Named moves (each a turn or a mirror), then the moves between two rows, first move first; the first pair answered:
korig:
0.23 0.05 -1.77 -1.03 -1.43 0.35 0.82 -1.58 -1.45 -1.09 |-> 0.30 0.09 -1.51 -1.10 -1.47 0.28 0.97 -1.68 -1.41 -1.21
-1.45 -0.59 -2.49 -3.14 2.09 -0.06 -0.52 1.38 -1.19 1.63 |-> 0.45 1.13 -1.01 0.09 0.03 0.38 3.75 -0.40 -0.04 3.86
-1.25 -0.46 3.33 2.43 3.63 -0.29 -0.67 -2.70 1.72 2.24 |-> -2.14 -1.30 2.44 0.75 4.49 -0.35 -2.70 -1.64 1.19 1.27
2.04 -3.99 -0.11 0.59 1.77 0.51 0.01 0.48 -1.74 -0.96 |-> 2.57 -3.42 0.60 1.66 0.86 0.71 1.48 -0.09 -1.02 -0.25
Dipet:
-0.82 2.51 1.33 0.16 1.11 -0.57 0.25 0.89 1.73 1.19 |-> -0.98 3.38 0.82 -0.30 0.24 -0.55 0.14 0.44 1.42 0.52
0.67 1.33 -1.19 -2.53 -2.74 -1.20 2.20 1.82 -0.57 0.71 |-> -0.13 0.62 -1.85 -3.27 -2.73 -0.93 0.47 1.08 -1.39 -0.72
0.21 -2.07 1.89 -0.45 3.31 -0.35 -1.68 2.45 0.70 1.04 |-> 0.84 -0.55 2.37 -0.08 2.63 -0.73 0.16 3.19 1.27 2.02
Ril:
3.66 -4.19 -2.37 0.54 -0.09 0.25 2.86 -0.77 -1.12 0.79 |-> 4.74 -2.42 -2.45 -0.26 -1.76 0.08 3.02 0.48 -0.64 -0.41
4.68 -2.68 0.94 0.70 0.04 -0.17 0.03 2.71 0.11 0.76 |-> 4.25 -3.38 1.00 0.90 0.53 -0.01 0.09 2.39 0.04 0.83
1.65 -1.52 1.42 0.41 0.42 0.84 -0.96 -0.03 0.09 -2.38 |-> 1.80 -1.51 1.39 0.46 0.37 0.74 -0.90 0.07 0.03 -2.43
faliz:
0.22 1.86 0.84 0.86 0.87 -0.69 0.74 2.35 1.71 0.49 |-> -0.21 2.33 0.19 0.87 0.66 -0.60 1.64 1.96 1.38 1.05
-1.13 0.71 -2.04 0.55 -3.03 -0.06 2.60 -2.97 -0.41 0.74 |-> 3.19 -3.68 0.90 0.60 -1.33 0.38 -0.38 0.36 1.14 -1.44
2.61 -4.99 0.70 -0.69 2.71 -0.36 -1.78 3.46 -0.38 0.40 |-> -5.01 1.87 -1.24 -2.54 2.64 -1.56 -2.79 0.09 -0.52 1.04
-3.84 0.88 -1.45 -1.77 -1.65 1.10 -0.40 -3.38 -2.34 -0.88 |-> 1.98 -4.31 -0.59 -0.10 -1.94 2.12 1.54 -1.02 -2.82 -0.93
neze:
-0.33 0.44 0.12 -1.11 -1.79 -0.46 0.48 0.68 -0.90 -0.14 |-> -0.82 0.88 0.19 -0.76 -1.76 -0.48 0.47 -0.10 -0.64 -0.08
2.68 -2.23 1.89 -1.59 -1.51 -0.50 -2.30 1.60 0.99 -2.33 |-> 2.35 -2.97 -1.13 -1.94 -3.05 -0.01 -0.10 0.80 -1.69 -2.09
-1.22 1.69 1.37 1.29 1.57 -0.83 1.34 0.37 1.19 2.22 |-> 0.10 0.63 1.42 0.90 1.89 -1.01 1.12 2.17 1.27 1.81

Between the rows of a pair lie 2 to 3 moves.
-0.88 -3.20 -1.24 0.82 1.48 -0.15 -0.27 0.77 -1.47 1.24 |-> -3.42 0.17 -0.85 0.98 1.01 -0.69 0.06 -0.96 -0.51 1.83 | korig then faliz then faliz
-1.09 4.02 -1.02 -0.92 -1.17 -0.68 1.82 1.25 0.76 1.18 |-> -1.73 4.01 -0.44 -1.65 -0.80 -0.56 -1.20 0.54 1.50 -0.73 | Dipet then neze
-1.74 -2.13 -2.07 -1.82 3.02 -1.15 -1.97 2.61 -1.48 0.96 |-> 4.24 -1.04 1.98 0.70 0.23 -0.56 -0.77 3.24 1.96 -0.47 | korig then Dipet then faliz
-2.02 1.93 0.76 -0.34 0.99 -0.76 -0.81 0.92 1.20 0.16 |-> -1.07 2.38 -0.27 0.64 -1.11 -0.37 2.01 -0.63 0.26 0.60 | faliz then neze then Dipet
-2.95 2.91 -0.02 -0.86 1.17 -1.39 -0.17 0.86 1.67 1.72 |-> -1.69 0.84 1.16 0.52 2.45 -1.16 0.76 1.40 2.00 2.99 | neze then korig then Ril
-2.54 1.25 -0.39 0.08 -0.51 0.11 -0.64 -3.16 -1.61 -0.10 |-> 1.76 0.97 0.49 0.97 -2.97 0.57 1.06 -1.68 -0.76 -1.12 | faliz then neze then Ril
-0.53 -3.00 -2.28 -2.62 1.86 0.50 -2.94 0.89 -1.75 -1.98 |-> -3.24 -0.94 -2.11 -1.60 1.83 0.29 -3.03 -2.36 -1.50 -1.56 | neze then neze
1.60 -2.73 0.67 1.46 1.13 0.37 1.69 1.45 -0.52 1.85 |-> 0.56 -0.77 -0.84 1.33 -0.79 0.37 3.39 -0.09 -1.47 2.35 | neze then Dipet
1.16 1.44 1.85 0.81 -1.39 0.64 -0.32 -0.83 2.08 -0.41 |-> 0.17 -0.35 1.34 -0.40 0.20 0.61 -3.02 -0.11 1.34 -1.61 | Dipet then korig then Dipet
0.01 2.35 0.48 0.30 -3.04 0.34 0.21 -2.38 0.37 -0.30 |-> -0.69 2.03 -0.43 -1.49 -2.59 0.12 -1.94 -1.16 0.04 -1.58 | Ril then korig then Ril
1.13 -0.23 -0.69 -1.93 -1.83 0.09 -1.32 1.68 -0.07 -2.68 |-> 0.34 -3.28 1.18 1.68 1.12 0.48 0.99 -0.28 0.22 1.57 | Ril then Dipet then korig
1.26 1.86 -1.55 -0.13 -3.03 1.21 1.24 1.71 1.58 -0.92 |-> -0.26 0.04 -2.88 -1.66 -1.79 1.45 -1.65 1.32 0.23 -2.05 | korig then faliz then Dipet
-2.12 1.52 -2.78 -3.35 -0.55 -0.91 -0.72 2.71 -0.28 0.33 |-> -3.20 0.95 -1.07 0.93 0.22 -0.33 2.16 -1.74 0.20 3.47 | neze then korig then Ril
0.37 -0.33 -4.20 -1.55 -2.06 1.04 2.35 -0.08 -3.13 -0.02 |-> 0.83 0.95 0.70 2.82 -1.55 1.22 3.64 -3.03 0.37 1.86 | neze then neze then faliz
2.24 -1.98 0.67 0.97 -0.70 0.46 -0.57 -0.61 0.12 -1.91 |-> -0.79 -0.79 -1.78 -0.88 -0.52 0.19 -1.23 -1.24 -1.63 -1.86 | faliz then faliz then korig
2.01 1.78 1.05 1.65 -1.83 1.26 0.29 -2.05 0.57 -1.38 |-> 0.09 -0.91 0.94 0.48 1.06 1.02 -3.38 -1.63 -0.04 -1.93 | faliz then korig then Ril
